In the rows, 128 means zero.
One turn sends every row of this set to another row. A few are shown first. Where does it send the rows asked after them?
fure: [172 125  78 124 142 138 108 112 142 147 138 117 154 159 134 139]
Pulun: [146 134  96 134 163 101 154 128  91 123 128 107 118 147 177 122]
kov: [171  82 136 103 152 106 157 151 114 117 145 153 126 103 119 162]
pak: [142 154 178 118 142 142 130 151 106 156 101 163 130 147 144 140]
fev: [112 111  87 154 111 111 105 132 133 126 187 119  91 128 136 128]
Tep: [142 143 115 140 125 149 159 111  89 123 142 182 161 108 116 136]
zugus: [106 158 111 103 120 181 149 148 100 124 143 164 122 127 151 121]
sur: [121 136 118 161 137 145 116 121 110 106 162  96 145 149 118  86]
mizip: [160 118 113 107 105 140 156 141 166 123 136 176 153 129 151 118]
kunap: [110 129 126 112 145 158 122 130  71  84 121 146 129  91 124 142]
gan: [151  98 168 127 111 101 139 122 126 148 133 162 127 110  85 142]
kazup: [146 144 143  95  92 150 138 155 164 141 141 138 113 157 107 134]
Fovup: [114 155 118 103  96 142 132 113 136 174 138 123 134 137 145  93]
lede: [141 122 159 115  99 119 146 162  84  97 171 160 125 148 112 131]
boru: [109 119 164 132 125 136  94 144  90 132 168 113 108 104  92 148]
mana: [141 149 111 107 116 162  70 132 107 112 123 120 153 146 106 124]
rivet: [162 128 142 127 159 112 142 103  98 148 128 124 165 128  93 109]
noti: [ 91 121 154 171 123 120 134 113 104 140 150 125 122 115 155  95]
nug: [124 102 101 148 111  95  92 129 141 124 171 111  92 129 144 147]
big: [120 108 103  91 113 155 120 157 127  93 166 111 106 106 156 155]
buga: [115  92 101 116 138 127 103 123 110 177 151 120 101 125 174 138]
Savu: [147 132 185 139 132 124 130 138 124 152 131 170 143 129  92 119]
vop: [140 124  86 128 147  97 131 112 103 116 108 120 131 138 174  96]
nadi: [139 146  73 110 130 156 107 106 135 153 137 116 158 124 139 115]
Podor: [129  98 103  83 101 131 123 151 130 108 158 122 101  95 145 167]
gen: [118 121 134 141 109 127 102 119  67 171 169 142 126 109 124 150]
ded: [121  93 140  93 119 137  96 150 109 116 154 107  93 118  86 138]
gamig: [153 111 143 123 170 114 119 117 128 140  85 125 129 124 160 168]
nopus: [108 122 117 117 156 137 122 121  91 171 147 108 113  91 163 152]
Zunus: [158 136 138 117 186 133 137 118 118 148  93 134 155 115 141 133]
rineb: [160 137 108 143 139 116 114 134 172  90 117 138 132 157 119 113]
somal: [127 120 158 102  83 121 127 156 103  89 142 170 128 143 122 110]
Nof: [156  74 140 123 158 111 150 138 100 106 149 154 137  90 126 150]
nage: [126 109 161 153 165  89 141 148 129 125 127 147  84 124 151 142]
neta: [151 103 154 152 164  80 134 147 137 134 138 140  95 143 149 151]
voto: [134 140  84 141 127  95 142 105 103 122 126 107 124 129 182 132]
vid: [109 143 153 102 144 133 120 128  91 130 125  73 106 107 133 150]
tadu: [160 118 110 131 135 107  99 140 176 107 125 134 122 167 135 111]
keda: [129 133 153 114  71 119 127 146  97  79 157 147 127 132 116 147]
vepo: [120 160 141 113  89 164  95 149 151 133 144 130 127 144 108 115]
lati: [123 161 167 162 143 137 145 130 129 104 114 108 136 143 148 119]
muraz: [163 103 102  83 107 131 142 148 162 122 136 169 138 129 135 117]

Savu -> nopus
ded -> fure
And these:
pak -> vid
Nof -> fev
zugus -> lati
somal -> Pulun
muraz -> neta

One turn sends every row of this set to another row. A few are shown first. Where does it send the rows asked after them?
Fozo: [ 90 125 136 118 125 145 114 141 167 102 140  98 127  71]
dagu: [ 86  86 112 142 112 123 139 166 130  58  98 148  88  92]
Bika: [ 74  83 108 146 125 115 142 174 118  54 104 164 109 106]
Nenak: [158  93 114 175 122 146 108 151 127  93 134 138 173 117]
dur: [ 80 102 116 148 138 139 137 189 132  42 100 159 104 103]
rere: [101 100 144 109 106 163 106 131 141 113 149 115 125  86]
Tuta: [146  85 119 158 106 143  99 176 138  85 126 174 167 110]
Miva: [121 132 107 194 143 131 107 171 105 157 125 122 127 121]
zazo: [ 80  99 113 140 141 107 140 178 114  38 125 156 122 100]
Fafos: [157 106 114 147 120 144 108 140 127 123 144 148 173 112]
sodi: [ 62 128 133 193 153 126  98 182  81 109 127 157 121 114]
Kupaz: [107 125 129 108 134 162 114 139 152 113 129  99 111  83]
mome: [106 139 107 197 124 144 119 191 110 157 122 131 135 122]
bire: [ 56 152 132 173 130 144 107 187 112 144 123 129 136  77]
Nud: [ 67 142 120 188 137 121  99 174  87 123 116 157 106 123]
nugug: [ 75  96 122 160 131 121 130 169 126  37 117 156 104 116]
nivit: [ 54 152 129 159 125 155 120 200 118 142 134 128 140  82]
puz: [153  96 122 161 133 163  94 158 114  88 127 158 171 118]
zure: [ 83 110 131  99 119 146 119 139 152 119 141 110 125  81]
pabu: [ 97 119 123 102 132 135 136 150 149 105 153  95 131  77]
Filis: [157  97 109 149 133 129 111 154 115  91 151 146 174 122]
Gukav: [ 88  93 111 162 129 116 140 172 105  48 111 183 127 110]
rapu: [ 70 123 129 105 121 141 143 149 154 107 138 115 110  74]
fibi: [151  86 111 153 118 137 103 157 126 106 130 161 180 115]
Teda: [ 62 147 128 171 144 138 119 204 136 142 130 121 126  81]
tunok: [121 145  94 182 123 134 113 186 111 156 122 137 131 127]
Tum: [ 65 139 117 179 136 122  99 170  68 110 114 158 113 111]

Kupaz -> puz
bire -> mome
Fozo -> Nenak
And these:
sodi -> Teda
Filis -> zazo
Tuta -> dagu
tunok -> Tum
zure -> fibi
rapu -> Fafos

One turn sends every row of this set to another row. A few are shown first. Where does it send the rows asked after them?
pim: [182  96 138 156 138 153 132 184 152 137 139 138 116  71 136 152 112]
lidib: [136 108 166  72 123 130 139 155 130 157 151 144  57  79 155 164 114]
Beg: [179  96 127 104 141  87 138 137 228 121 153 138 126 122 121 194 107]
neze: [165 113 137 133 179 118 157 144 171 111 140 192  99  91 120 178  95]
Tiro: [158 103 167  83 146 121 162 162 163 180 178 150 104 135 153 155 184]
laz: [178  96 119 117 128  99 148 147 219 119 160 135 143 111 105 187 105]
lage: [155  90 117 132 109 141 174 128 164  82 131 154 133  92 175 155 114]
Dava: [161 113 131 131 184 121 156 145 190 103 123 186 106 106 138 177 103]
lis: [158 105 146 137 171 136 203 175 163 158 120 164  99 105 144 145 148]
famu: [148 112 157  63 112 117 180 124 199 124 180 122 133 127 144 192 149]
bitip: [178  85 136 144 116 129 142 187 136 140 135 133 104  68 140 144 122]
Mot: [120 129 161  85 135 152 150 175 128 153 169 147  77  90 153 174 127]
ralu: [153  94 175  79 151 119 177 158 142 176 169 142 111 117 140 158 177]
det: [134 117 173  93 142 153 153 158 132 172 151 145  70  77 149 166 108]
firab: [175 102 120 135 117 150 164 119 190  90 143 144 142 100 175 166 106]
Migop: [161 115 148 136 163 130 208 163 169 168 129 163  70 105 148 151 142]
Kif: [180 111 104 133 124 137 180 115 180  86 154 159 111  97 178 165 107]
mezoz: [161  86 125  81 119 119 122 108 197 146 180 163 136 144 179 160 118]
neb: [129 109 126  77  88 115 185 153 193 195 168 125 100 121 149 163 109]
Kubel: [141  99 141  80 105 124 169 136 196 213 160 126  84 125 162 153 116]
tad: [167  90 105  81 119  98 127 119 184 146 193 177 132 130 158 158 104]
minol: [185 104 120 160 136 146 140 195 154 136 150 137  94  88 148 150 137]
povuk: [146  75 105  88 118 113 113 125 191 129 162 171 130 141 175 149 121]
libi: [159 100 162  60 118 101 180 121 194 143 175 111 118 121 137 197 144]
lako: [137  97 121  74  93 112 162 140 205 183 144 125  73 124 166 152 115]

libi -> Beg
povuk -> lage
mezoz -> firab
And these:
Migop -> Tiro
Kif -> minol

One turn sends every row of this set to another row. A few are shown first. Where does it send the rows asked after them?
zubik: [ 88 132  98 104 133 132 100 130 141  99 136 154  89 114 150 116 159 106
 131 121 131 116]
gopak: [109 128 109 142  84 100 141 139 151 150 149 133 132 136  68 146 101 123
 163 185 137 138]
lisi: [144 122 123 145 122 125  66  91 125  94 127 125 126 123 100  99 107 154
 152 119 105 106]
Nar: [108 112 123 140 115  92 146 152 134 158 134 115 139 127  61 143 110 127
 171 177 155 133]
Finiz: [127 133  96 110 157 122 104 121 127 113 141 135 116 119 143 115 175 111
 140 115 173 120]
zon: [113 178 136 135 155 127 161 116  96 141 125 156 124 131 134 115 144  94
 168 136 107 143]
Liriz: [150 103 125 112 112 167 140 104  92 165 172 149 136 116 114 117 130 157
 108 141  86 128]
sibo: [124 133 156 164 113 149 118  87 168 171 131 135 145 147 111 165 116  90
 146 114 109 161]
putuv: [142 128 130 142 111 146  76  84 143 103 134 112 113 133 109  90 120 143
 150 115  88 115]
noped: [ 84 159 136 127 163 110 149 137  93 129 113 167 104 121 127 132 138 130
 160 140  96 146]
seve: [156  63 140 138 115 113 120 133 143 142 149 100 122 129 133 182 133  93
 120 164 140 124]
tevi: [ 93 105 178 161 148 140 121 115 149 173 103 121 136 130 101 166 119 101
 151 108 110 153]
tak: [106 126 122 135  83 124 155 137 166 167 154 111 115 145  76 134 120 115
 164 177 125 146]
sorez: [141  60 142 134 108 116 117 138 151 139 148 103 109 129 135 185 132  98
 116 166 125 126]
Vifu: [141 109 138 146 146 127  75 102 115 105 113 103 126 117  97  92 119 153
 159 110 114 107]
pota: [139 113 145 140 135 150  85  95 132 116 121  90 112 126 105  82 132 144
 158 105  98 115]
kek: [148  66 138 142 108 114 120 135 140 137 144 110 129 123 133 180 121  75
 122 166 136 113]
Gid: [137  97 120 113 115 149 131 114  80 150 160 165 141 105 107 127 114 163
 107 147  86 118]
Sebe: [107 126 102 101 149 130 104 129 140 114 144 132  87 123 147 117 182 131
 132 115 149 130]
posi: [109 139  92 114 141 125 102 124 125  99 136 156 118 110 145 112 153  87
 138 121 155 105]
tur: [143 184 119 131 147 118 153 100 107 142 150 157 123 148 134 128 157 129
 160 140 122 162]
Pimeb: [133  90 132 118 136 151 139 123  68 157 146 152 152  95 104 117 116 147
 116 140  96 107]
subo: [103 101 159 161 150 105  99 118 139 156 108 144 143 128  92 191 109 142
 145 117 127 159]
bimur: [133  64 141 138 102 115 117 140 147 134 142 114 116 122 135 183 119  83
 118 169 121 117]
mek: [115 165 120 124 155 100 139 120 102 130 138 168 102 140 127 145 151 167
 152 146 110 167]
Nifov: [149  97 137 117 132 169 149 110  80 172 156 135 148 107 111 107 133 138
 118 135  96 118]
nekiz: [105 111 136 136 113 118 161 151 148 175 136  93 122 136  69 131 130 120
 173 169 142 144]
kib: [134 127 138 164 117 114  96  88 157 154 136 156 151 147 101 190 106 131
 137 124 127 166]

mek -> tur
tevi -> subo
And these:
kek -> bimur
putuv -> pota
Nifov -> Pimeb
tak -> nekiz
Sebe -> Finiz

One turn sends every row of this set to another row. A few are shown first. Where does it send the rows asked after them?
vavi: [138  97 141  75  98  90 107 168 119 158 136 174  76 131  96 153 141 113
 132 129 179 119 138  97]
zag: [149 139 134 160  91  84 126 194  96 164 125  99 117 144 126 118 109 129
 176 139 135 128 128 142]
Tuz: [121 130  97 119 116 106 110 136  83 174 142 170  67 121 110 120 144  76
 137  94 154 111 135 119]
rusip: [111 132 117 113  83 131  93 124 167 192 172 154 123  96 138 134 129 131
 108 127 141 125 142 160]
Kifir: [133 120 129 153  66 112 110 155 112 157 135 121 116  60 147 184 132 139
 168 143 171 121 128 125]
rameg: [137 109 146  98  70  99 140 129 140 142  89 137 125 104 148  94 153 158
 187 102 160 113 121 155]
mave: [136 152 121 131 108 107 136  90  94 173 137 161 120  85 136 135 120 141
 165 108 209 127 140 118]
Lakav: [128  64 118 116 112 153 117 109 125 182 143 148  74 139 136 103 139 126
 109 136 165  86 128 144]
sek: [144 106 128 177  79 135 145 123 117 134 134 138  72 171 140 138  97 133
 160 109 162  90 137 129]
Luto: [135 128 141  93  68 129 107 135 144 114 106 170  99 124 136 100 134 134
 123 103 156 155 122 181]
Loz: [152 108 146 167 126 108 139 138 137 156 132 129  74  99 163 134  94  62
 127 107 166 110 129 151]
Vufo: [148 115 132 154 124 106 150 132  95 173 111 107 117 154 109  85 163  99
 121  96 156 115 137 166]
Pap: [103  90 131 102  89 120 121 123 166 190 143  98 148 131 152 102 136 118
 133 128 137  93 122 136]
besin: [139 120 119 145  65 135 115 161 172 129 144 103  72 123 150 128 134 121
  92 137 132 137 150 160]
ziv: [130 133 103  81  84 109 125 127 120 146  81 138 112 125 109 144 181 140
 156 148 138  98 131 114]
pitu: [130 106 127 121 135  93 173 143 127 151 150 141 141  94 122 137  71 127
 156 141 170 108 174 131]
zizan: [150 119 121 103  94 109 128 157 155 158 123 171 141 109  88 128 181 138
 122  95 183 159 138 133]
gival: [145 122 150 172  88 137 128 107 112 105 129 110 170 103 119 116 151 140
 117 119 168 118 136 148]
Mapag: [123 142 113 105  80  83 123 117 139 134 141 121 148  91 130 106 147 140
 140 176 111  98 120 116]
seb: [141 101 101 144  92 100  89 165 114 112 172 128  80 139 152 109 130 114
 124 116 107 134 122 124]
depo: [169 118 121 171 106  96 114 151 122 125 146 127 112 133 117 134 140  78
 127 133 171  67 119  76]
Femi: [150 123 135 143  42 128 128 160 116 126 130 184 101  90 124 132 138 100
 142 141 189  79 168 116]
dig: [156 116  86 158  75 107 143 135 144 102 171 134 115 116 121 112 106 164
 111 114 194  98 151 157]
Muzu: [158 125 147 132 103 131 126 179 139 113 131 115 113 113 164  88 101 140
 134 109 164 107  98 180]
zefu: [126 176 141 118  98  83 119 160 124 143 126 107 135 120  88 106  95 117
 147 156 171  80 123 136]
Gimup: [136  58 136 131  97 104 130 101 119 123 174 142 126  88 148 127 153 126
 107 124 163 151 124 108]
sofof: [126 136  91 116  97 120 137 174 112 106 127 155  72  96 114 141 141 119
 138 183 140 119 113 114]
Vef: [143 164 100 104  95  80 117 169 166 173 150 135 140 104 121 111 124 120
 121 132 180 162 113 124]
topal: [170 144 115 126 133 125 160 168 129 189 121 131 143 125 104  99 130 120
 135 129 189 114 134  86]
doda: [180  73 137 126 125  94 138 123 132 141 123 132 111  91 167 134 162 112
 110 140 170  76 171 141]
mokuz: [140 111 122 110 124 114 164 101 153 143 111 111  97 146 155  75 148 121
 138  86 169 107 154 124]
pulif: [168 117 125 151 133  76 164 138 102 116 132 141  90 139  86 152 106 116
 113 140 167 132 123 134]

rameg -> zizan
mave -> Gimup
zag -> Vufo
And these:
zefu -> mokuz
Muzu -> topal
Pap -> ziv
Femi -> dig
sek -> pulif

